One turn sends every row of this set to another row. A few are shown first. Where does it send the rows asked after them?
Famo: [  1  -3 -12 -10 -21  -4  10   3 -24 -20  10  -6  13 -28  -5   8  -2 -13
  12   2   0 -10  -4   5  -1  11   0  11  -7  13  -2   8   7   4   8  -3
  12  -4  13  -4  -3]
vok: [ 13   4  -7  -3   2  -1  -5   6   3  -4   3   8 -14  -9  23 -16  -8 -10
   8   3   3   9 -12   7   3   8   1 -19   6  15   0  15   9   1 -10 -11
 -14  -8 -21  15  -4]
Muv: [ 15  -2   1  -5   4 -17  -7 -17   5  -4  18  -6  14   6  -4 -13  -2 -21
   5  -3  10 -18   4   3  -3   9  -2   3  17 -16  17  -4  14   3   0   3
  -9  -1 -13  12  10]
pakes: [  3  -8  20 -11  -9  24   8 -13  -9  -2  13  14  -6  14  -8   5  -8   3
  12  -5   7   8  11   3  -9  -6  11   7   2  -2  11  -7   3   6  17  -6
  14  -5   5   9   2]
kip: [  0  -5  -5  10  19  -5   5 -16   0  10  -9  -7  11  14   3  10  19   4
  -1   5  -1 -12   0  -4  -3  29   1   2  -3   1 -10 -13   6 -10  -1  15
   0  -2  -4 -14   6]
muma: [  9 -13   0   9 -19  -5  -4   8 -16   6 -16   2  10  -3   8 -17  14  -1
   4  -5 -16  -3 -18   7   5  -2  -7 -13  -9 -15  -4 -12   7 -22  -1 -12
   9   5 -10   2 -10]
gudil: [ -5  -9 -18   4  11  10  -5 -16   5  -2   5   2   4  -8  -5   2  18  -6
  -4   0  -1  -4  -4 -10  25   8  -7  18   2 -26  -6  -3   2 -17  19  11
  -5  12   1   0   6]
Kibi: [ -1  -9   4  23  -1   8   5   4   6   1  15  -9   1 -16  -2  -4  25  -5
   5   2  16 -12  -2   0  12   3   9   3  -2  -4   2  14  26  -4  19   4
 -13  -1  -6   5  11]
gaf: [  7  -7  -1  -7   2  -2   9  10  -8  -5  17  -2   6 -11   5  -4  -3   0
  -3  -7  -6  -4   9  41   1  10 -13   4   9  -5  14   6  -2  15  -5   5
 -16  -3 -13   1 -12]
mugel: [  6  19  -8  -7   6   2  -4  -1 -21   0 -20  -5  -1  25   9 -17 -12 -11
  -1   4  -4  -2  15   0  12   7  -8 -12   3  -9  -3   2  -9   7  -6  -2
 -11   4  -4   2 -12]
dab: [ -3 -14   7 -10 -14  -4 -26   2   0 -13   7  -2 -14  -2  -3   1   7  -3
  14 -16 -15   5  -5 -10  -1  -3   0   5  -2  -1   4 -14  -9  -7   9  19
  -9  -6   6 -25  13]
Pibe: [  8  -8  11 -12  -4  20  14 -16 -17  -2   9   5  -9  15  -7   5  -6   8
   9  -6   5   9  12   9  -9  -6   7   8  -2  -5   9 -10  -6   6  14  -3
  12  -5  14   9   9]
Tobu: [ -5  14  -3 -30  10   3   5  11  15   3  14 -14  -2  -3   6   4   6   0
  -8   3 -11   3  -1  -2  12  -6   5   3   1   2  23  -7   0  -6   1  -1
 -11  -2  15 -12  11]
Tonuz: [ -3  13 -16 -20  11 -12   3  15  11   5   7 -12  -6 -15   6   9   8   3
 -15  -3 -22   9   0   2   7  -6  -5   9   6  14  16   0  -3  -1  -4   4
  -3  -1   2  -8   1]
Zemat: [  0   6   2   2  22  13  14   1   9 -19  11   1   5  11   2 -13   9 -14
   5  -1   9 -19  -7  -3  11  11   8   1   0 -21   0 -10  18   0  19  -8
  -2   6   8  -5  11]
vire: [ 12   4 -14   6   7  -7 -14   0   0  26 -16  12 -18 -17  14   1  -3   9
   7   9   9   2   6  -2   7   0  -8   2  -3   9   8   0 -11  -8  -2   2
  -1  13  -9 -14 -11]
loret: [ -4  11 -14  -3  10  -4  13 -19   5   7  16  -2 -12 -24  -6   6  29  -4
   9   2  -2 -11  -9  -4   2  -5  -3 -15   3  -6   8   0   7  -2   8  -8
  -5 -18  -3   0  -5]
zedol: [  1  -4  -4   0 -28   0  -2   6 -28  -5  -5  -5  12 -21  -2   0   8 -10
  22   1  -7  -8 -18  12   4   4  -6   2 -10  -1  -2   2   8  -7   8 -11
  19   7  13   0  -8]
Lazin: [  5   8   1  -1   5  11   0  -5   7   6  -3   2   9   8   1   0 -10  17
  -8  -7 -12   5  11  12   6  18   3 -14  28  10   4  -8  -1  14   3   8
  -1   1   7 -19   4]
guves: [-15 -10   5 -15 -14  -4 -13  11   0  -5  -5   0  -8  13 -10  -5   1  -8
  21  -8 -16   3  -9 -14  -7  -9 -11   3 -11  -8 -11  -9   0  -3  16  14
  -4   7  -8 -19  10]
sosu: [ 13  -1  -8  -6   0   0   3  12   2  -7   2   7  -8  -9  14 -16 -14 -11
  11   6   5  11 -16   3  -4   7   3 -20   3  13  -5   9  13   2  -3  -9
 -15 -11 -27  12  -7]
Fepa: [  0  -6   4  17 -20   5 -19  11  -3  -3  -9  -3 -10  -8  -2  27  -4   4
  14  -9  18   4   2  -2   1   5   8  14   5 -19  -3  -1   0 -11  -2  -8
   4   4   4  -9   3]
zok: [ -1   8  -2   3 -11  20  -9  -4 -19 -15   7 -16   5   6   3  -1 -10  -7
  10 -11 -17  -5  -1  -1  -4  -6  -4   8  -5 -18  -9  -5 -15 -12  24 -20
  -3   7  -8   8  -1]
Nor: [-12  -5 -17  12   5  -1  -1   1  -8  11  14   4  13   9   0 -10   8   9
  -8  10   3  -5   5  12 -10   7  -6  -1 -17 -17   5   7  14   8  -7 -17
  10   1 -11 -14 -14]
Fatov: [  2   4 -10  -8  17  -1   6  10  11   8   9   5  -4  -9   1   7   7  -3
   4  -3  19 -12   3   1  -4  19  -4  28 -18  -6  10  -1  16   0  -3   8
  -9  10  -5  14   4]
beluk: [  2  18  -9  -4   7   6  -4  -3 -21   0 -23  -5  -1  27   7 -13 -14 -14
   0   5  -6  -2  13   0   9   3  -3 -14  -1 -15  -1   3  -6   1 -10  -3
  -7   6  -6  -2 -10]
boke: [ 11 -17   4  -5   6  23  10  -5  13   4   6   2   9   0  -1  -7  21  -4
   6   0  -5  -9  -7   9   8  14  -6 -27  -1 -19 -10   1  -4   7  14   7
 -13  -4 -17  -9   4]
niz: [ 11  -2 -10 -11   2  -3   1  12   4  -7   2   9 -13  -9  14 -15  -9 -10
   8   5   3   7 -12   7   0   3   4 -23   2  17  -5  10   7   3  -6  -9
 -15  -9 -28  11  -5]
Zoz: [ -3 -16  -4 -10   3  -4   1  -3   1 -13   7  -1   9 -19   7  -3   3  -6
  -1  -5  -6  -8   6  35  15  15  -9  20  -2 -10  14   5 -12  10  -1  11
 -16  -2  -7  -5  -2]
Sapos: [  8 -11  16 -12  -6  21  13 -10 -15  -2  14   4  -3  18  -6   5  -5   7
   6  -1   7  14  12   8 -10  -5   8   8   1 -10   9 -10  -4   2  14   3
  11  -6   5   9   6]
veve: [  2  -6  16  -4 -10  18   1  -6  -3  -3  -2  23  -6  14  -8   5  -6  -5
  14  -8   7  12   3  -1 -10  -5  15  12  -3  -4  10  -4  11   8  13  -5
  19  -4   2  15  -9]
Melev: [  2 -10   2   1  -4  14  17  15   1 -12 -12  -5  -6 -15 -10   8 -13 -18
   3 -12  11  -1 -21  -8  -7 -10   5   1  -9   6  -9 -12   0   6  19  -8
  -2  -8 -10  -5   7]
Vetip: [ -5  23  -6  11  -4  -7  -8 -12  11   0  -6  -3  13  -1   7  -8  17 -15
   1  -6  -7 -10   5  -7  24   6  -5  -2  16   2  12   3   5  -9  12 -11
  -3  -3  16   5  14]
Bipaz: [  4  15  -8  -7  14   5  -3   1 -15   3 -21  -1  -5  24  10 -11 -16 -16
  -5   5   4  -3  14  -4   8  11  -8 -11   1  -8   0   8  -2   8 -12   1
 -14   5  -5  -2 -11]
todes: [ -7   2 -11   8   3  -8  -5  11   0   4  16  -8  15   0   5 -18   5 -15
  -5  -5  -9   1 -13 -21   3  -3 -12   2   6   9   2 -18  12   2  -6  15
  -2   0  -5  12 -19]
vuz: [ -3  10 -11  15 -10  -2  -5  -3   3  -5 -19  25  -6   0 -10  -9   0  -5
  10 -14  -2  -3   6  -6  -8   0  13   6  -4  -3   2   4  20   4   5 -11
  13  -9  -1   8 -23]
dib: [-12 -13   8 -17 -12  -8 -23   5   0 -13  -3  -7 -11   7  -6  -2   5  -5
  14 -11 -15   4  -7  -9  -1  -1  -6   6  -5  -7  -3 -13  -5  -7  12  16
  -3  -2   1 -26  18]
sepad: [  3  -3 -15  11   8  -9  -5 -10  22  -5  -4  10  -4   3  -7  -7   9   3
   2   0   8   4  -9  14  -6 -17  -5 -21  15  -9  -7  -6   3  10   1  11
  13   5   9   0  -5]
tato: [-12  -9   7  -5 -12  -6 -24   2  -3 -13   1  -3 -14  -2  -5  -3   8  -2
  13 -12 -16   3  -6  -6   2  -2   1   1  -3  -3   6 -16  -8  -8  10  19
  -5 -10   4 -31  15]
Duzip: [  0  -9  -5  -4 -21   1   6   4 -28 -12   1  -9  11 -27  -5   8   5 -14
  18  -1  -3 -10  -9  12   5  11  -5   9 -11  11  -2   6   6  -2  10  -3
  14  -4  14  -3  -8]
tet: [ 11   2 -14   3  11  -2  -7  -5   0  24 -17   8 -17 -20  17  -4   0   6
   6  12   3  -1   2  -1   5  -1 -17  -5  -3   7   4   5 -15  -7  -1   1
  -3  16 -11 -13  -6]
sef: [ -2 -11  -8  -9 -22  -2  10   7 -26 -19   5  -8  16 -22  -4   7   0 -12
  15  -1  -1  -9  -3   4   0  13  -3   9  -7  15  -1   9   6   4   5  -7
   7  -8  13  -8   0]
fupo: [ 11   6 -11  10   2  -8 -12  -3   0  20 -19  12 -20 -22  15   1   0   6
   7  10   8   2   3  -2   2  -4  -9   4  -1   6   4  -1 -10  -7  -2   5
  -1  16 -10 -12 -12]
Sozeg: [  3   6   4   5  -6  16  11  -9   8   8   9  -3   9  -1   2   4  -5  16
   5  -1   0   2  10  13  10  23   6  -7  18  17  -6   3   4  16  16  14
 -11  -3  13  -9   5]
puf: [  9  -5 -11 -12  -8  -5   8  17   8   5  -2   5  -6  14 -12  -5  -9  -2
  17   1  -4  -8   0 -20 -15 -15 -14  -3  -5 -13 -14  -7  11  -1   8   9
   2  19 -15   2  -4]

Kibi moves to gudil
vuz moves to muma
Now find these:
tet moves to Bipaz
pakes moves to Duzip
vire moves to mugel
Nor moves to todes
loret moves to kip
gaf moves to Tonuz
dab moves to Pibe
Sapos moves to Famo
guves moves to veve
Fepa moves to zok
Fatov moves to Vetip
Zoz moves to Tobu
beluk moves to sosu

